[[126 120 105 131 119]
 [128 128 128 128 127]
 [127 125 121 128 126]
 [129 130 134 127 130]
 [126 119 104 131 120]
 [128 128 126 127 127]
 [128 127 125 129 127]
 [128 127 127 130 128]]
|
[[128 130 127 127 128]
 [127 129 125 127 128]
 [127 127 126 128 128]
 [120 131 104 119 126]
 [130 127 134 130 129]
 [126 128 121 125 127]
 [127 128 128 128 128]
 [119 131 105 120 126]]

[[148 145]
 [121 140]
 [133 124]
 [154 111]
 [150 131]
 [129 153]
 [121 121]
 [138 141]
 [153 103]
 [151 106]
 [147 126]
 [132 104]]
|
[[104 132]
 [126 147]
 [106 151]
 [103 153]
 [141 138]
 [121 121]
 [153 129]
 [131 150]
 [111 154]
 [124 133]
 [140 121]
 [145 148]]

[[146 117]
 [143 146]
 [100 145]
 [146 115]
 [104 147]
 [111 110]
 [111 116]
 [130 107]
 [141 137]]
|
[[137 141]
 [107 130]
 [116 111]
 [110 111]
 [147 104]
 [115 146]
 [145 100]
 [146 143]
 [117 146]]

[[117 121 106 111]
 [119 122 112 115]]
|
[[115 112 122 119]
 [111 106 121 117]]

[[109 121 123 132 127 119 116 117 137 122]
 [117 121 135 123 149 119 131 119 125 147]
 [119 143 140 135 137 113 127 119 134 136]
 [127 139 122 141 105 125 118 130 146 106]
 [114 110 130 122 150 122 128 118 128 146]
 [122 141 142 129 140 115 131 119 120 140]
 [115 109 129 122 150 125 127 120 129 145]
 [145 117 129 116 140 145 140 139 112 142]
 [137 114 127 116 144 143 137 135 113 143]]
|
[[143 113 135 137 143 144 116 127 114 137]
 [142 112 139 140 145 140 116 129 117 145]
 [145 129 120 127 125 150 122 129 109 115]
 [140 120 119 131 115 140 129 142 141 122]
 [146 128 118 128 122 150 122 130 110 114]
 [106 146 130 118 125 105 141 122 139 127]
 [136 134 119 127 113 137 135 140 143 119]
 [147 125 119 131 119 149 123 135 121 117]
 [122 137 117 116 119 127 132 123 121 109]]

[[144 130 136 124 124 134 131 131]
 [129 136 116 150 122 112 123 131]
 [139 139 131 128 138 122 122 135]
 [126 121 137 125 120 131 118 128]
 [128 145 142 112 158 112 124 104]
 [121 136 126 136 136 134 134 129]
 [118 118 122 117 121 128 124 138]
 [121 126 127 128 137 111 129 119]
 [137 127 125 118 123 143 134 135]
 [136 145 121 101 138 116 124 102]
 [118 133 136 143 117 119 125 141]]
|
[[141 125 119 117 143 136 133 118]
 [102 124 116 138 101 121 145 136]
 [135 134 143 123 118 125 127 137]
 [119 129 111 137 128 127 126 121]
 [138 124 128 121 117 122 118 118]
 [129 134 134 136 136 126 136 121]
 [104 124 112 158 112 142 145 128]
 [128 118 131 120 125 137 121 126]
 [135 122 122 138 128 131 139 139]
 [131 123 112 122 150 116 136 129]
 [131 131 134 124 124 136 130 144]]
---
[[125 126 114 135 155 116 122 117 118 110 118 131]
 [132 141 152 122  99 152 130 149 133 145 136 130]
 [138 129 147 137 115 132 144 122 115 121 144 134]
 [132 142 153 123  99 154 131 147 130 142 139 131]]
|
[[118 131 125 126 114 135 155 116 122 117 118 110]
 [136 130 132 141 152 122  99 152 130 149 133 145]
 [144 134 138 129 147 137 115 132 144 122 115 121]
 [139 131 132 142 153 123  99 154 131 147 130 142]]

[[136 135 131 116 120 141 141 115 111 110 147 137 132 136 131 109]
 [115 132 124 146 141 108 108 111 153 154  99 115 124 115 124 156]
 [124 133 126 134 132 122 122 112 136 137 119 124 127 124 127 138]
 [138 124 132 112 116 143 144 116 106 105 150 138 132 139 131 104]
 [136 126 131 116 119 141 142 115 111 110 147 135 130 138 130 110]
 [132 127 130 122 123 135 134 114 119 119 137 132 130 133 130 118]]
|
[[131 109 136 135 131 116 120 141 141 115 111 110 147 137 132 136]
 [124 156 115 132 124 146 141 108 108 111 153 154  99 115 124 115]
 [127 138 124 133 126 134 132 122 122 112 136 137 119 124 127 124]
 [131 104 138 124 132 112 116 143 144 116 106 105 150 138 132 139]
 [130 110 136 126 131 116 119 141 142 115 111 110 147 135 130 138]
 [130 118 132 127 130 122 123 135 134 114 119 119 137 132 130 133]]

[[121 144 143 109 144]
 [136 116 143 138 140]
 [126 142 128 118 131]
 [141 140 117 135 116]
 [147 138 110 141 108]
 [137 107 153 141 149]
 [123 118 129 127 131]
 [134 116 144 134 143]]
|
[[109 144 121 144 143]
 [138 140 136 116 143]
 [118 131 126 142 128]
 [135 116 141 140 117]
 [141 108 147 138 110]
 [141 149 137 107 153]
 [127 131 123 118 129]
 [134 143 134 116 144]]

[[132 137 135 111 122 140 134 103 141 127]
 [113 136 114 147 127 116 138 155 114 125]
 [140 118 137 143 122 134 121 146 134 119]
 [112 137 114 145 127 116 137 151 115 127]
 [122 123 121 130 138 114 120 134 115 136]
 [118 125 119 133 139 113 123 138 112 136]
 [132 115 127 147 128 125 117 152 125 126]]
|
[[141 127 132 137 135 111 122 140 134 103]
 [114 125 113 136 114 147 127 116 138 155]
 [134 119 140 118 137 143 122 134 121 146]
 [115 127 112 137 114 145 127 116 137 151]
 [115 136 122 123 121 130 138 114 120 134]
 [112 136 118 125 119 133 139 113 123 138]
 [125 126 132 115 127 147 128 125 117 152]]

[[151 145 114 111]
 [155 113 136 111]]
|
[[114 111 151 145]
 [136 111 155 113]]

[[131 128 128 126 132 128 135]
 [127 127 138 129 128 128 128]
 [130 128 136 132 148 133 129]
 [135 127 128 133 147 128 128]
 [128 137 157 141 137 136 129]
 [129 129 151 134 136 128 133]
 [128 128 137 130 141 128 136]
 [128 131 143 129 128 127 132]
 [128 129 140 128 129 142 144]]
|
[[128 135 131 128 128 126 132]
 [128 128 127 127 138 129 128]
 [133 129 130 128 136 132 148]
 [128 128 135 127 128 133 147]
 [136 129 128 137 157 141 137]
 [128 133 129 129 151 134 136]
 [128 136 128 128 137 130 141]
 [127 132 128 131 143 129 128]
 [142 144 128 129 140 128 129]]

[[107 142 133 129 117]
 [133 140 134 140 126]
 [144 118 135 144 134]
 [116 137 125 125 132]
 [140 132 132 118 136]
 [153 126 130 150 136]
 [145 121 147 137 134]
 [152 124 130 135 137]]
|
[[129 117 107 142 133]
 [140 126 133 140 134]
 [144 134 144 118 135]
 [125 132 116 137 125]
 [118 136 140 132 132]
 [150 136 153 126 130]
 [137 134 145 121 147]
 [135 137 152 124 130]]

[[147 145 113 144 149 139 128]
 [126 144 131 114 147 109 124]
 [108 114 131 109 117 115 155]]
|
[[139 128 147 145 113 144 149]
 [109 124 126 144 131 114 147]
 [115 155 108 114 131 109 117]]
---
[[116 149 113]
 [156 151 124]]
|
[113 151]

[[128 157 137]
 [129 117 137]
 [133 114 118]
 [122 145 127]]
|
[137 117 133]

[[127 137 128]
 [115 140 141]
 [121 140 108]
 [119 131 150]
 [151 132 132]]
|
[128 140 121]

[[117 117]
 [124 140]
 [128 105]
 [150 118]
 [146 113]]
|
[117 124]

[[102 118]
 [132 130]]
|
[118 132]

[[ 98 136 140]
 [113 115 115]
 [109 136 157]
 [104 120 154]
 [107 147 149]]
|
[140 115 109]

[[133 147 148]
 [131 147 148]
 [139 153 142]
 [134 150 150]
 [136 145 145]]
|
[148 147 139]

[[128 131 105]
 [129 130 119]
 [136 130 136]
 [115 114 118]
 [143 150 125]]
|
[105 130 136]

[[ 98 134]
 [100 106]
 [115 125]
 [116  99]]
|
[134 100]
